(in the rows, 128 means zero)
Each row of X is roughly a mix of the hidden directions of one of 4 groups.
X, 120 rows:
[[151, 140, 116, 134, 148, 127, 119, 118, 193, 111, 112],
[119, 107, 130, 153, 133, 115, 158, 150, 147, 179, 150],
[126, 142, 113, 114, 80, 119, 118, 106, 80, 135, 114],
[123, 158, 131, 97, 144, 114, 145, 129, 140, 171, 89],
[83, 123, 140, 90, 140, 116, 142, 171, 134, 136, 119],
[94, 126, 129, 114, 98, 112, 111, 132, 181, 151, 140],
[134, 154, 136, 149, 111, 149, 102, 138, 96, 80, 116],
[174, 119, 102, 154, 114, 127, 94, 106, 143, 107, 137],
[142, 158, 132, 128, 82, 135, 104, 142, 102, 93, 143],
[85, 107, 118, 124, 124, 132, 169, 119, 141, 170, 119],
[117, 63, 122, 151, 134, 131, 128, 143, 97, 121, 120],
[147, 137, 108, 80, 132, 114, 106, 159, 133, 138, 92],
[149, 161, 164, 141, 133, 156, 126, 99, 96, 151, 128],
[106, 120, 145, 96, 145, 124, 158, 132, 145, 171, 96],
[92, 126, 144, 125, 84, 93, 134, 139, 138, 158, 146],
[154, 180, 146, 104, 145, 130, 109, 110, 146, 111, 110],
[110, 92, 150, 138, 164, 122, 98, 126, 137, 110, 91],
[154, 135, 136, 162, 162, 102, 119, 168, 119, 126, 153],
[131, 132, 94, 104, 108, 103, 110, 144, 156, 147, 86],
[86, 109, 124, 109, 111, 138, 138, 143, 176, 116, 152],
[133, 130, 141, 122, 101, 103, 136, 103, 66, 138, 129],
[160, 155, 132, 94, 132, 139, 121, 148, 124, 164, 91],
[125, 117, 155, 122, 107, 159, 145, 75, 105, 127, 143],
[134, 116, 99, 112, 166, 172, 153, 141, 118, 137, 105],
[112, 109, 108, 106, 157, 116, 152, 135, 142, 183, 127],
[108, 128, 105, 112, 87, 142, 161, 117, 124, 107, 90],
[104, 143, 140, 103, 115, 97, 111, 108, 152, 168, 152],
[164, 110, 130, 98, 109, 136, 153, 146, 140, 171, 111],
[92, 99, 132, 151, 121, 120, 80, 146, 127, 100, 124],
[116, 130, 154, 123, 175, 129, 88, 143, 127, 157, 152],
[139, 114, 133, 170, 146, 110, 149, 126, 140, 169, 163],
[133, 115, 120, 131, 118, 140, 139, 126, 180, 76, 116],
[87, 123, 122, 158, 100, 149, 147, 92, 153, 131, 127],
[160, 130, 154, 125, 92, 94, 154, 112, 107, 146, 146],
[169, 120, 124, 169, 122, 128, 129, 133, 108, 112, 82],
[144, 159, 119, 122, 149, 178, 122, 127, 129, 92, 106],
[158, 134, 146, 139, 100, 115, 125, 104, 89, 94, 103],
[113, 103, 118, 163, 125, 109, 165, 144, 166, 144, 145],
[141, 133, 74, 125, 96, 131, 133, 107, 149, 120, 94],
[118, 107, 136, 121, 154, 163, 145, 157, 118, 89, 158],
[121, 149, 130, 110, 111, 90, 110, 98, 130, 177, 136],
[118, 125, 179, 122, 144, 118, 136, 105, 152, 128, 85],
[122, 62, 138, 140, 134, 120, 132, 140, 97, 130, 110],
[98, 120, 111, 97, 127, 130, 150, 78, 130, 113, 100],
[115, 126, 112, 144, 160, 131, 117, 181, 138, 93, 142],
[155, 102, 104, 170, 116, 124, 121, 130, 157, 158, 150],
[111, 103, 122, 119, 132, 118, 153, 152, 157, 182, 137],
[120, 87, 124, 110, 133, 100, 95, 162, 99, 141, 120],
[105, 131, 141, 173, 153, 141, 129, 127, 116, 94, 165],
[178, 85, 126, 127, 95, 117, 123, 134, 117, 131, 149],
[158, 95, 106, 107, 86, 148, 128, 151, 145, 138, 115],
[162, 108, 126, 149, 112, 109, 160, 103, 100, 106, 103],
[99, 129, 97, 118, 129, 138, 115, 147, 173, 168, 133],
[190, 114, 136, 136, 105, 148, 120, 150, 116, 148, 134],
[112, 131, 145, 127, 178, 126, 84, 98, 122, 119, 142],
[120, 156, 156, 141, 148, 147, 86, 133, 94, 102, 130],
[124, 168, 124, 150, 169, 127, 111, 172, 132, 126, 119],
[143, 150, 150, 162, 123, 132, 106, 175, 106, 107, 141],
[167, 122, 117, 161, 158, 150, 136, 141, 119, 101, 97],
[120, 126, 148, 144, 132, 111, 155, 184, 131, 158, 148],
[161, 126, 102, 155, 84, 130, 159, 107, 129, 111, 118],
[140, 94, 154, 120, 167, 109, 100, 126, 119, 119, 92],
[97, 147, 135, 134, 100, 148, 164, 134, 96, 105, 100],
[176, 157, 114, 115, 112, 152, 154, 127, 97, 122, 141],
[112, 119, 127, 128, 87, 122, 113, 131, 188, 112, 117],
[136, 121, 120, 152, 175, 148, 123, 162, 167, 138, 120],
[164, 111, 129, 151, 109, 98, 158, 98, 115, 112, 103],
[114, 85, 141, 134, 171, 119, 144, 113, 146, 150, 101],
[143, 157, 123, 123, 169, 168, 103, 139, 134, 97, 123],
[120, 115, 113, 122, 133, 160, 155, 144, 71, 111, 136],
[120, 124, 152, 167, 120, 175, 152, 108, 123, 126, 155],
[168, 133, 98, 135, 126, 131, 150, 98, 105, 99, 99],
[102, 82, 102, 157, 130, 131, 159, 131, 129, 152, 147],
[113, 110, 147, 152, 75, 110, 106, 150, 129, 145, 109],
[157, 146, 93, 136, 101, 140, 148, 130, 104, 130, 171],
[111, 90, 178, 143, 117, 122, 140, 120, 122, 117, 92],
[172, 146, 145, 126, 153, 118, 87, 116, 119, 105, 149],
[163, 118, 160, 100, 116, 151, 146, 102, 97, 148, 136],
[139, 173, 91, 117, 120, 125, 130, 128, 143, 148, 171],
[89, 138, 130, 97, 141, 129, 117, 137, 147, 165, 167],
[111, 160, 144, 175, 139, 124, 108, 93, 109, 117, 141],
[130, 117, 149, 168, 103, 155, 160, 98, 133, 151, 147],
[138, 126, 122, 90, 119, 119, 96, 178, 144, 103, 120],
[125, 163, 100, 99, 138, 165, 103, 121, 148, 99, 126],
[171, 135, 110, 145, 86, 126, 159, 110, 124, 105, 119],
[117, 140, 134, 82, 132, 146, 81, 152, 122, 113, 109],
[98, 114, 105, 119, 142, 129, 75, 165, 125, 117, 121],
[125, 144, 96, 96, 101, 110, 139, 85, 107, 150, 132],
[119, 110, 179, 132, 132, 130, 154, 108, 137, 124, 84],
[129, 128, 78, 123, 133, 166, 161, 147, 115, 146, 144],
[87, 133, 151, 113, 150, 143, 99, 171, 118, 145, 127],
[138, 111, 134, 118, 86, 112, 138, 75, 126, 155, 123],
[137, 135, 108, 104, 100, 135, 124, 102, 122, 78, 97],
[171, 160, 101, 126, 119, 144, 112, 131, 103, 102, 153],
[138, 123, 84, 133, 130, 152, 100, 158, 98, 103, 145],
[132, 148, 108, 179, 132, 109, 101, 162, 149, 133, 122],
[129, 88, 104, 104, 91, 94, 137, 112, 149, 136, 122],
[125, 147, 144, 194, 122, 126, 126, 100, 124, 141, 145],
[79, 136, 157, 125, 174, 129, 109, 125, 109, 123, 133],
[144, 148, 129, 87, 133, 175, 114, 151, 117, 129, 99],
[152, 128, 120, 166, 78, 131, 111, 109, 140, 155, 117],
[187, 135, 118, 133, 110, 121, 153, 89, 128, 129, 134],
[130, 113, 119, 88, 121, 108, 178, 125, 150, 158, 122],
[111, 131, 146, 124, 160, 151, 72, 142, 122, 152, 138],
[147, 134, 101, 156, 147, 125, 115, 144, 128, 180, 99],
[135, 145, 77, 105, 133, 164, 139, 114, 124, 97, 119],
[137, 144, 122, 144, 114, 141, 143, 75, 103, 92, 112],
[115, 122, 75, 119, 163, 157, 141, 145, 136, 150, 133],
[112, 97, 145, 142, 94, 130, 142, 151, 77, 122, 127],
[158, 121, 102, 154, 129, 152, 110, 132, 97, 86, 145],
[115, 160, 134, 116, 157, 160, 86, 154, 114, 143, 138],
[125, 109, 144, 145, 90, 155, 150, 80, 126, 140, 141],
[66, 132, 146, 118, 146, 146, 113, 154, 114, 136, 117],
[136, 149, 132, 136, 101, 127, 139, 100, 144, 181, 98],
[139, 135, 130, 71, 138, 113, 147, 133, 131, 161, 97],
[163, 136, 114, 140, 78, 137, 171, 130, 122, 131, 117],
[151, 159, 121, 131, 126, 91, 129, 102, 150, 150, 169],
[138, 112, 145, 132, 114, 67, 119, 116, 128, 154, 154],
[121, 127, 151, 116, 77, 87, 128, 95, 118, 132, 134],
[106, 124, 128, 123, 165, 167, 122, 166, 157, 116, 148]]
Which row in each list fits none of the groups? There is exactly one, and every other row fits one group, some only roughly.
    k415: [106, 182, 118, 96, 120, 157, 136, 141, 149, 136, 124]
    k248: [131, 116, 165, 161, 126, 168, 168, 143, 126, 123, 119]
    k687: [121, 116, 120, 123, 85, 117, 112, 69, 128, 129, 112]
    k233: [164, 152, 88, 133, 130, 134, 120, 108, 100, 135, 91]
    k574: [143, 138, 95, 137, 132, 156, 125, 137, 73, 135, 102]
    k501: [163, 105, 135, 144, 117, 130, 154, 162, 147, 170, 131]
    k314: [140, 136, 123, 87, 118, 156, 156, 156, 95, 145, 106]
    k609: [111, 133, 179, 116, 101, 90, 121, 111, 125, 138, 151]
    k789: [119, 180, 121, 124, 122, 109, 89, 121, 159, 124, 150]
    k178: [117, 126, 160, 157, 143, 115, 153, 89, 109, 127, 165]
    k213: [112, 107, 122, 166, 144, 142, 83, 138, 142, 158, 147]

k248
    k584: [110, 90, 96, 131, 108, 146, 159, 141, 157, 103, 122]
    k882: [167, 87, 147, 122, 126, 146, 152, 154, 114, 121, 156]
    k941: [147, 142, 134, 139, 97, 115, 157, 132, 129, 139, 186]
    k700: [140, 111, 134, 106, 164, 90, 131, 127, 158, 154, 158]
    k347: [94, 106, 124, 143, 144, 160, 170, 121, 146, 135, 100]
    k188: [137, 98, 96, 137, 93, 110, 138, 157, 166, 144, 130]
    k229: [84, 156, 133, 138, 135, 175, 122, 105, 126, 106, 119]
    k680: [101, 98, 139, 109, 107, 131, 164, 152, 112, 162, 109]
    k751: [165, 111, 94, 146, 89, 112, 137, 136, 149, 101, 124]
    k135: [173, 137, 142, 103, 132, 129, 86, 141, 92, 127, 120]
    k476: [126, 158, 154, 116, 136, 138, 152, 82, 108, 160, 114]
    k418: [148, 143, 155, 79, 147, 135, 150, 132, 110, 160, 112]

k941
    k536: [102, 150, 148, 103, 143, 123, 152, 77, 107, 140, 121]
    k218: [155, 127, 141, 164, 152, 96, 155, 105, 127, 135, 160]
    k480: [67, 142, 163, 117, 131, 146, 126, 127, 112, 109, 128]
    k358: [104, 139, 157, 155, 158, 154, 100, 113, 101, 149, 140]
    k286: [125, 169, 124, 102, 120, 130, 109, 109, 130, 156, 80]
    k815: [120, 150, 81, 137, 105, 148, 139, 144, 134, 141, 171]
    k466: [131, 105, 164, 117, 132, 141, 165, 98, 105, 119, 163]
    k908: [121, 98, 119, 156, 163, 131, 85, 128, 133, 94, 117]
    k931: [100, 105, 84, 156, 153, 133, 104, 137, 143, 126, 153]
    k177: [114, 134, 128, 64, 136, 126, 132, 95, 135, 124, 103]
    k704: [132, 105, 95, 142, 138, 110, 80, 148, 110, 117, 156]
    k408: [138, 129, 87, 114, 143, 159, 164, 116, 100, 99, 136]
    k72: [85, 107, 167, 128, 97, 115, 148, 134, 137, 144, 107]
    k875: [121, 120, 107, 122, 83, 116, 130, 91, 150, 160, 104]
    k149: [147, 136, 165, 152, 98, 120, 92, 135, 118, 104, 99]

k480
    k893: [137, 137, 140, 146, 118, 86, 130, 71, 113, 144, 132]
    k622: [162, 116, 142, 159, 123, 113, 118, 131, 159, 95, 92]
    k895: [109, 139, 127, 140, 105, 185, 152, 134, 122, 96, 114]
    k463: [110, 111, 87, 149, 149, 161, 101, 150, 125, 101, 132]
    k160: [148, 135, 153, 101, 121, 144, 180, 121, 112, 148, 102]
    k394: [137, 148, 159, 107, 125, 90, 118, 99, 103, 93, 123]
    k798: [165, 89, 147, 134, 116, 148, 159, 141, 119, 137, 161]
    k144: [112, 134, 131, 183, 113, 150, 152, 102, 99, 129, 119]
    k556: [115, 149, 129, 128, 117, 152, 110, 103, 99, 79, 103]
    k3: [141, 77, 106, 158, 152, 150, 142, 125, 105, 111, 127]
    k493: [122, 148, 146, 60, 135, 139, 125, 136, 115, 137, 109]

k394
    k829: [127, 143, 141, 87, 176, 103, 146, 146, 113, 144, 117]
    k206: [102, 130, 117, 80, 122, 148, 137, 90, 122, 127, 94]
    k682: [106, 111, 94, 124, 71, 138, 131, 149, 123, 132, 107]
    k762: [131, 155, 116, 161, 138, 154, 111, 179, 146, 125, 115]
    k406: [166, 107, 124, 136, 146, 113, 119, 181, 120, 115, 153]
    k440: [135, 136, 137, 113, 131, 91, 134, 88, 179, 138, 137]
    k51: [159, 147, 141, 112, 152, 123, 118, 76, 108, 103, 132]
    k136: [150, 149, 144, 102, 115, 99, 162, 111, 140, 167, 142]
    k522: [94, 137, 135, 96, 135, 126, 120, 124, 179, 133, 162]
    k943: [104, 119, 110, 106, 151, 159, 150, 133, 162, 97, 153]
    k197: [143, 101, 154, 173, 104, 98, 127, 141, 124, 144, 101]
    k785: [85, 134, 123, 145, 162, 149, 138, 154, 141, 93, 144]
    k108: [100, 112, 173, 106, 130, 122, 157, 109, 127, 101, 102]

k108
    k513: [103, 159, 122, 91, 115, 125, 151, 142, 147, 172, 130]
    k840: [141, 111, 94, 97, 123, 96, 117, 161, 157, 134, 106]
    k83: [98, 107, 151, 131, 139, 125, 167, 90, 114, 112, 156]
    k670: [115, 148, 164, 143, 158, 144, 116, 151, 103, 164, 146]
    k649: [130, 127, 165, 116, 158, 112, 165, 101, 101, 141, 152]
    k189: [98, 111, 125, 94, 128, 107, 173, 149, 147, 151, 120]
    k596: [68, 127, 146, 97, 161, 126, 135, 125, 123, 137, 121]
    k315: [165, 154, 143, 138, 143, 147, 100, 85, 108, 136, 139]
    k637: [153, 115, 128, 98, 166, 88, 116, 128, 127, 164, 124]
    k974: [156, 121, 120, 107, 146, 114, 142, 68, 141, 146, 136]
    k494: [78, 101, 138, 126, 131, 153, 123, 107, 143, 129, 88]
    k692: [143, 154, 91, 125, 177, 152, 124, 117, 155, 135, 126]
    k147: [152, 115, 106, 90, 143, 153, 141, 154, 89, 139, 114]
    k950: [116, 114, 145, 143, 176, 110, 122, 116, 136, 169, 156]

k494
    k648: [139, 149, 159, 81, 159, 121, 148, 124, 105, 151, 119]
    k133: [147, 120, 75, 148, 144, 156, 147, 142, 121, 126, 98]
    k168: [108, 109, 125, 176, 127, 121, 92, 117, 147, 93, 134]
    k372: [147, 135, 61, 116, 117, 116, 121, 129, 125, 151, 145]
    k180: [115, 134, 144, 111, 138, 163, 175, 120, 137, 136, 86]
    k864: [138, 138, 77, 122, 124, 141, 131, 122, 92, 170, 117]
    k722: [168, 139, 170, 109, 139, 110, 112, 112, 117, 110, 98]
    k731: [87, 125, 117, 96, 140, 151, 128, 153, 104, 153, 158]
    k756: [146, 123, 100, 119, 138, 125, 166, 100, 170, 97, 127]
    k645: [93, 127, 123, 116, 128, 170, 113, 114, 116, 78, 130]

k372
    k385: [170, 126, 112, 92, 118, 102, 156, 97, 142, 115, 124]
    k713: [78, 123, 99, 98, 98, 137, 133, 154, 132, 138, 119]
    k253: [149, 128, 154, 166, 113, 119, 160, 87, 139, 116, 147]
    k252: [125, 124, 135, 112, 149, 121, 176, 86, 129, 165, 131]
    k499: [117, 139, 142, 90, 141, 109, 76, 148, 133, 127, 102]
    k284: [157, 141, 102, 116, 122, 156, 181, 121, 114, 148, 140]
    k348: [111, 106, 135, 137, 95, 131, 137, 67, 123, 115, 144]
    k185: [128, 117, 94, 156, 73, 144, 144, 136, 137, 116, 108]
    k169: [75, 118, 101, 127, 117, 143, 121, 125, 153, 90, 121]
    k720: [111, 144, 128, 88, 92, 106, 126, 89, 112, 131, 149]

k713
    k196: [79, 135, 102, 126, 138, 135, 104, 130, 133, 82, 114]
    k181: [110, 97, 105, 158, 94, 139, 112, 120, 141, 90, 147]
    k167: [92, 128, 107, 179, 114, 117, 120, 129, 165, 122, 124]
    k699: [147, 114, 139, 151, 149, 154, 133, 178, 118, 119, 162]
    k969: [81, 146, 130, 123, 125, 127, 142, 172, 160, 137, 108]
    k800: [100, 144, 146, 107, 159, 155, 132, 107, 103, 93, 145]
    k773: [113, 110, 88, 118, 134, 108, 136, 151, 132, 173, 157]
    k497: [140, 156, 148, 97, 162, 121, 119, 92, 139, 108, 156]
    k364: [103, 131, 125, 94, 138, 81, 118, 90, 117, 108, 121]
    k281: [120, 144, 123, 149, 160, 158, 109, 107, 160, 89, 116]

k969
    k562: [147, 125, 111, 133, 171, 156, 144, 135, 149, 82, 124]
    k249: [88, 115, 112, 111, 90, 134, 128, 140, 99, 164, 141]
    k551: [113, 122, 109, 116, 102, 130, 86, 169, 97, 113, 138]
    k127: [137, 111, 157, 119, 114, 78, 144, 115, 127, 167, 143]
    k679: [158, 108, 99, 128, 113, 91, 163, 123, 162, 125, 137]
    k285: [150, 140, 143, 135, 140, 140, 82, 165, 126, 161, 150]
    k363: [166, 116, 138, 105, 94, 148, 149, 120, 129, 170, 116]
    k640: [126, 145, 142, 64, 154, 119, 137, 105, 119, 133, 119]
    k835: [146, 174, 116, 109, 144, 133, 159, 132, 172, 134, 133]
    k371: [104, 174, 143, 103, 94, 111, 110, 138, 150, 144, 140]

k835
    k818: [132, 158, 134, 118, 119, 107, 126, 98, 131, 179, 93]
    k914: [149, 124, 98, 111, 123, 93, 84, 157, 129, 109, 116]
    k345: [95, 141, 147, 133, 123, 151, 168, 114, 98, 164, 118]
    k320: [159, 154, 159, 97, 163, 114, 104, 130, 111, 114, 142]
    k94: [145, 125, 126, 170, 125, 145, 112, 150, 90, 133, 88]
    k928: [83, 133, 166, 148, 121, 143, 140, 111, 159, 119, 103]
    k92: [114, 134, 89, 142, 128, 118, 101, 171, 160, 112, 111]
    k503: [170, 125, 113, 159, 107, 130, 92, 154, 136, 103, 138]
    k627: [140, 127, 126, 112, 119, 99, 194, 107, 131, 138, 125]
    k733: [105, 147, 160, 107, 175, 114, 123, 109, 104, 105, 133]
    k646: [148, 163, 168, 108, 96, 123, 158, 108, 126, 134, 117]
    k424: [122, 119, 134, 142, 131, 155, 140, 122, 97, 89, 78]
    k675: [91, 122, 110, 131, 135, 149, 160, 163, 168, 139, 120]

k424
    k6: [138, 111, 113, 157, 112, 141, 116, 159, 165, 106, 90]
    k867: [146, 132, 99, 142, 126, 155, 118, 136, 169, 93, 96]
    k428: [105, 131, 133, 117, 139, 124, 101, 98, 96, 78, 142]
    k303: [113, 174, 137, 100, 168, 105, 124, 126, 114, 141, 106]
    k868: [99, 128, 135, 150, 114, 148, 171, 108, 159, 161, 124]
    k990: [82, 117, 153, 152, 123, 153, 148, 119, 155, 114, 101]
    k26: [174, 148, 153, 165, 130, 149, 123, 143, 114, 156, 135]
    k703: [100, 129, 150, 120, 153, 126, 181, 109, 112, 157, 126]
    k103: [76, 146, 135, 135, 118, 136, 91, 149, 156, 110, 122]
    k744: [144, 140, 108, 142, 88, 144, 98, 125, 119, 104, 86]
    k865: [139, 136, 124, 165, 117, 161, 82, 160, 120, 146, 132]
    k491: [118, 132, 122, 132, 179, 151, 125, 161, 114, 164, 145]
    k399: [127, 175, 127, 142, 163, 112, 88, 137, 108, 114, 120]
    k942: [99, 114, 108, 164, 146, 134, 89, 129, 151, 97, 136]
    k660: [127, 107, 168, 138, 141, 107, 107, 103, 174, 115, 119]

k660
    k776: [98, 121, 137, 160, 124, 156, 108, 177, 122, 152, 134]
    k827: [117, 107, 102, 130, 171, 159, 99, 147, 130, 103, 109]
    k118: [133, 120, 113, 106, 125, 108, 171, 84, 152, 108, 143]
    k573: [115, 147, 146, 98, 157, 126, 113, 89, 112, 89, 119]
    k45: [149, 134, 140, 112, 166, 112, 78, 111, 107, 146, 139]
    k401: [127, 144, 132, 121, 99, 123, 143, 151, 106, 69, 109]
    k224: [80, 127, 116, 108, 105, 150, 120, 148, 122, 105, 91]
    k889: [92, 111, 121, 106, 113, 171, 141, 102, 126, 93, 131]
    k115: [163, 163, 108, 117, 137, 111, 122, 82, 110, 138, 112]
    k138: [113, 112, 139, 122, 175, 114, 124, 104, 142, 171, 152]

k45
    k292: [122, 133, 127, 155, 111, 120, 193, 104, 113, 122, 124]
    k554: [146, 116, 89, 110, 122, 148, 146, 158, 85, 144, 141]
    k587: [127, 163, 141, 108, 176, 99, 138, 151, 116, 149, 119]
    k621: [138, 144, 100, 157, 160, 162, 119, 109, 148, 95, 138]
    k706: [156, 145, 127, 155, 110, 121, 95, 118, 78, 110, 123]
    k142: [122, 103, 119, 172, 109, 158, 152, 152, 154, 126, 148]
    k339: [171, 129, 107, 118, 115, 122, 115, 83, 128, 92, 117]
    k96: [153, 121, 141, 110, 171, 120, 122, 171, 103, 115, 150]
    k632: [108, 133, 84, 98, 140, 136, 142, 118, 162, 158, 148]
    k794: [99, 140, 151, 89, 170, 116, 112, 118, 115, 102, 125]
    k628: [79, 125, 142, 139, 151, 152, 131, 119, 118, 175, 130]
    k658: [162, 119, 159, 120, 169, 123, 144, 96, 134, 129, 98]
    k636: [87, 129, 137, 155, 167, 149, 91, 120, 123, 142, 140]
    k199: [152, 122, 93, 142, 139, 104, 139, 119, 126, 159, 176]

k706
